A single turn carries every row of the set below to another of its rows. Some are shown first; where does it send the rows asked next?
Q693: 4 19 24 -33 -24 -5 -6 22 31 6 -9 6 10
Q402: 12 3 8 -8 12 -31 22 18 23 10 -29 -11 17
Q409: -13 1 -11 12 17 41 -22 -20 -38 -23 7 10 10
Q483: 35 -9 5 -14 3 0 -8 -35 3 13 27 -28 25
Q554: 4 20 23 -34 -21 -6 -8 18 36 1 -6 2 12
Q401: -13 -2 -10 12 10 41 -20 -14 -48 -14 -1 17 8
Q347: -12 -4 -11 16 13 42 -14 -15 -37 -23 7 25 4
Q311: -22 2 0 20 28 22 -3 -12 -35 -28 24 11 -10
Q485: 11 2 7 -7 15 -31 24 16 28 5 -24 -10 16
Q904: 12 0 7 -6 11 -31 26 19 26 8 -26 -4 14
Q922: -21 0 3 20 15 20 -4 -1 -57 -8 7 18 -11
Q456: 37 -19 11 -8 -23 -1 5 -10 -26 40 3 7 12
Q440: 5 18 23 -31 -22 -5 -4 21 36 1 -5 10 9
Q971: 37 -25 5 2 -6 2 21 -18 13 4 34 24 3
Q44: -23 8 2 13 26 19 -17 -14 -52 -12 11 -10 0

Q456 moves to -> Q483
Q693 moves to -> Q554
Now find these:
Q347 moves to -> Q401
Q402 moves to -> Q485
Q922 moves to -> Q44

A single turn carries every row of the set below to another of its rows. Some are shown first; where does it send the rows asked next?
Q854: 12 -41 18 -40 -20 8 -3 8 0 -1 -6 -10 36
Q47: -2 -12 -1 -22 30 -10 -14 12 -5 10 48 -15 16
Q31: -10 -36 -1 -36 -12 -4 1 3 -20 -2 -8 -12 52
Q769: 0 -31 34 -11 21 -12 -11 22 -36 -18 5 10 -36
Q650: -11 -1 23 8 -16 -21 -23 8 -18 25 -28 35 19
Q642: -4 -29 17 -34 14 -1 -23 17 -37 7 39 -6 2
Q346: -10 9 1 52 11 12 8 4 -18 -14 1 -16 -10
Q572: -12 18 51 22 27 -1 3 -29 -11 -4 3 -16 26
Q925: 30 19 55 0 13 -10 9 -4 11 3 3 16 21
Q568: -28 -12 36 5 43 -11 -3 -28 -1 -17 0 -29 17
Q92: -1 -15 15 -15 -11 -32 -11 2 7 15 -23 24 43
Q39: 19 16 33 1 6 19 25 -11 20 11 4 19 26
Q257: -10 -36 5 -21 22 5 -2 22 -43 -20 -8 8 -29
Q344: 24 26 28 2 13 7 21 -14 11 8 -11 19 35
Q124: -20 7 6 19 19 -25 16 47 -35 -23 -13 -11 -3
Q294: -16 -39 17 -14 16 18 8 18 -31 -20 0 6 -34
Q234: 11 -31 5 -47 -20 8 10 6 -5 3 -16 -12 25
Q222: -24 12 -16 42 12 -1 11 -1 -30 -8 -1 -15 19
Q5: -9 14 -10 41 6 10 17 -6 -17 -5 -14 -13 -14
Q421: -11 12 35 -4 1 -12 13 56 -42 -9 -22 -7 13

Q650 moves to -> Q568
Q642 moves to -> Q92
Q769 moves to -> Q31
Now find these:
Q257 moves to -> Q854
Q39 moves to -> Q5

A single turn carries every row of the set below to another of its rows. Some are shown first; where does it send the rows asked next?
Q260: -23 30 -18 10 -21 -3 -25 24 15 27 20 11 16 -11 -7 -18 -24 27 25 8
Q516: -7 -20 -34 2 -8 -7 4 -3 13 -30 13 -33 -39 21 39 10 0 -35 -30 11
Q261: -22 -10 -41 -2 -12 -3 6 14 23 -36 14 -29 -40 33 26 16 9 -45 -20 21
Q300: 11 -20 -40 12 -8 -6 8 -6 13 -27 1 -25 -30 16 44 15 -7 -31 -14 -5
Q122: -4 -19 -20 -22 -62 17 -8 23 -27 23 41 -20 -3 21 -18 -29 6 2 -9 23
Q26: -21 22 -11 9 -18 -6 -29 16 8 29 23 4 11 -17 1 -27 -26 32 12 8
Q619: -16 -14 -42 2 -7 11 14 7 11 -28 26 -28 -37 32 13 29 23 -44 -20 15
Q104: -42 27 -11 -1 -23 -4 -29 29 13 22 33 1 5 -5 -11 -24 -18 23 7 26
Q408: 10 -4 -41 -10 -65 20 3 30 -14 23 21 -1 13 26 -25 -12 7 -2 29 10
Q51: -7 -6 -53 7 -8 14 21 11 18 -29 15 -17 -27 32 11 38 23 -44 1 6
Q366: 26 -15 -34 -5 -61 17 1 17 -23 28 18 -4 13 13 -11 -19 -2 8 18 -2
Q923: -8 -6 -32 -22 -66 21 -1 36 -16 19 33 -11 4 31 -29 -19 12 -5 11 26
Q169: 14 -24 -42 14 -2 7 15 -12 2 -21 14 -25 -29 13 31 27 9 -32 -16 -8
Q931: -20 27 7 -33 -4 14 14 1 14 9 28 26 -8 -40 -20 -20 -11 -23 8 8
Q302: -33 19 -5 2 -19 -6 -31 19 6 27 32 -2 4 -12 -3 -28 -23 28 0 18
Q479: -37 33 -19 4 -23 -3 -24 32 18 23 25 9 12 -2 -14 -19 -18 22 22 19
Q503: -3 -24 -36 6 -2 8 11 -6 1 -24 25 -33 -38 20 26 22 16 -36 -30 7
Q68: -16 27 4 -32 -4 14 14 1 13 10 26 27 -6 -41 -19 -19 -12 -22 11 5
Q37: -17 26 7 -33 -4 14 12 0 13 10 28 25 -8 -41 -17 -21 -12 -23 8 7
Q709: 17 -25 -21 -12 -59 14 -5 11 -33 27 30 -17 4 11 -7 -28 -2 10 -4 7
Q321: -12 -1 -51 4 -15 -2 14 17 30 -36 2 -17 -29 35 22 25 8 -45 3 11
Q873: 9 -8 -53 14 -12 -4 14 5 24 -31 -6 -14 -23 25 35 24 -2 -37 6 -5
Q996: -16 26 6 -31 -4 13 13 -1 13 10 27 27 -6 -41 -17 -20 -14 -21 10 5
Q640: -19 28 4 -34 -5 15 14 2 14 8 26 27 -7 -40 -19 -19 -11 -23 10 7
Q508: 12 -12 -53 17 -7 11 21 -2 12 -24 6 -15 -22 20 22 37 15 -38 3 -8

Q619 moves to -> Q503
Q996 moves to -> Q68
Now find these:
Q516 moves to -> Q300
Q366 moves to -> Q408
Q104 moves to -> Q302

A single turn carries every row of the set below to another of its rows. Some are shown first; where does it send the rows asked next?
Q563: -1 58 20 5 28 -23 -20 -3 -4 12 30 -9 -11 12 -26
Q192: -36 17 -37 -6 -19 -32 17 20 14 11 25 -7 40 10 -13
Q231: -9 22 -45 -7 -27 -18 12 12 14 3 22 -13 40 23 -16
Q729: -19 30 -29 3 -35 -29 0 26 16 17 22 -15 34 8 -30
Q910: 7 45 21 8 18 -19 -13 -9 3 9 43 9 -18 24 -18
Q166: -21 51 5 -11 -33 -34 -3 11 13 20 21 -4 14 -17 -10
Q517: 5 16 -24 20 9 -14 -4 12 9 5 43 -3 12 51 -37
Q828: -24 6 -32 -1 -25 -27 21 12 19 9 38 10 30 24 -7
Q217: 3 12 -3 -65 14 -38 29 58 0 33 17 5 -8 17 26
Q581: 22 27 12 -57 38 -51 7 32 -13 37 3 4 -21 24 15
Q634: -4 27 -30 18 17 -18 -10 19 3 8 31 -22 21 41 -46
Q81: 27 27 26 -54 31 -45 6 54 -16 29 15 -5 -17 24 7
Q103: 2 63 17 5 -6 -25 -24 6 4 18 24 -12 -4 1 -30
Q576: 4 8 -12 -64 14 -56 26 41 -4 37 1 6 3 20 24
Q397: -32 48 12 -19 -9 -37 7 -2 7 15 25 6 8 -18 8
Q541: 12 -4 -29 -50 19 -31 27 70 0 30 19 -7 4 43 5
Q846: -16 47 -4 -25 -29 -27 12 -7 11 7 19 3 17 -10 12
Q418: 35 12 1 -39 36 -38 4 66 -15 25 16 -17 -5 50 -14
Q575: 5 42 -16 17 -7 -19 -20 21 8 15 26 -24 16 25 -50
Q950: 30 12 -10 -41 42 -25 8 63 -8 29 23 -11 -17 51 -8
Q653: 16 -5 -35 -47 24 -49 20 52 -5 33 3 -7 12 48 -1
Q831: 12 65 17 -8 6 -15 -15 -14 0 6 24 -6 -9 8 -11
Q519: 22 27 15 -55 38 -31 10 50 -8 32 21 1 -29 26 14
Q745: 16 -3 -18 -49 12 -45 23 74 -6 26 13 -12 16 40 -1
Q656: 35 14 -11 -39 48 -43 1 43 -13 33 6 -9 -12 53 -11
Q644: 20 40 -24 11 8 -7 -14 5 2 1 26 -22 14 41 -39
Q810: 8 12 8 -64 7 -51 25 61 -7 29 10 0 3 15 21
Q684: -23 36 13 -13 -16 -31 12 -8 12 13 37 22 0 -3 13

Q563 moves to -> Q397
Q950 moves to -> Q519
Now find these:
Q745 moves to -> Q418
Q828 moves to -> Q517
Q644 moves to -> Q831
Q103 moves to -> Q166
Q656 moves to -> Q581

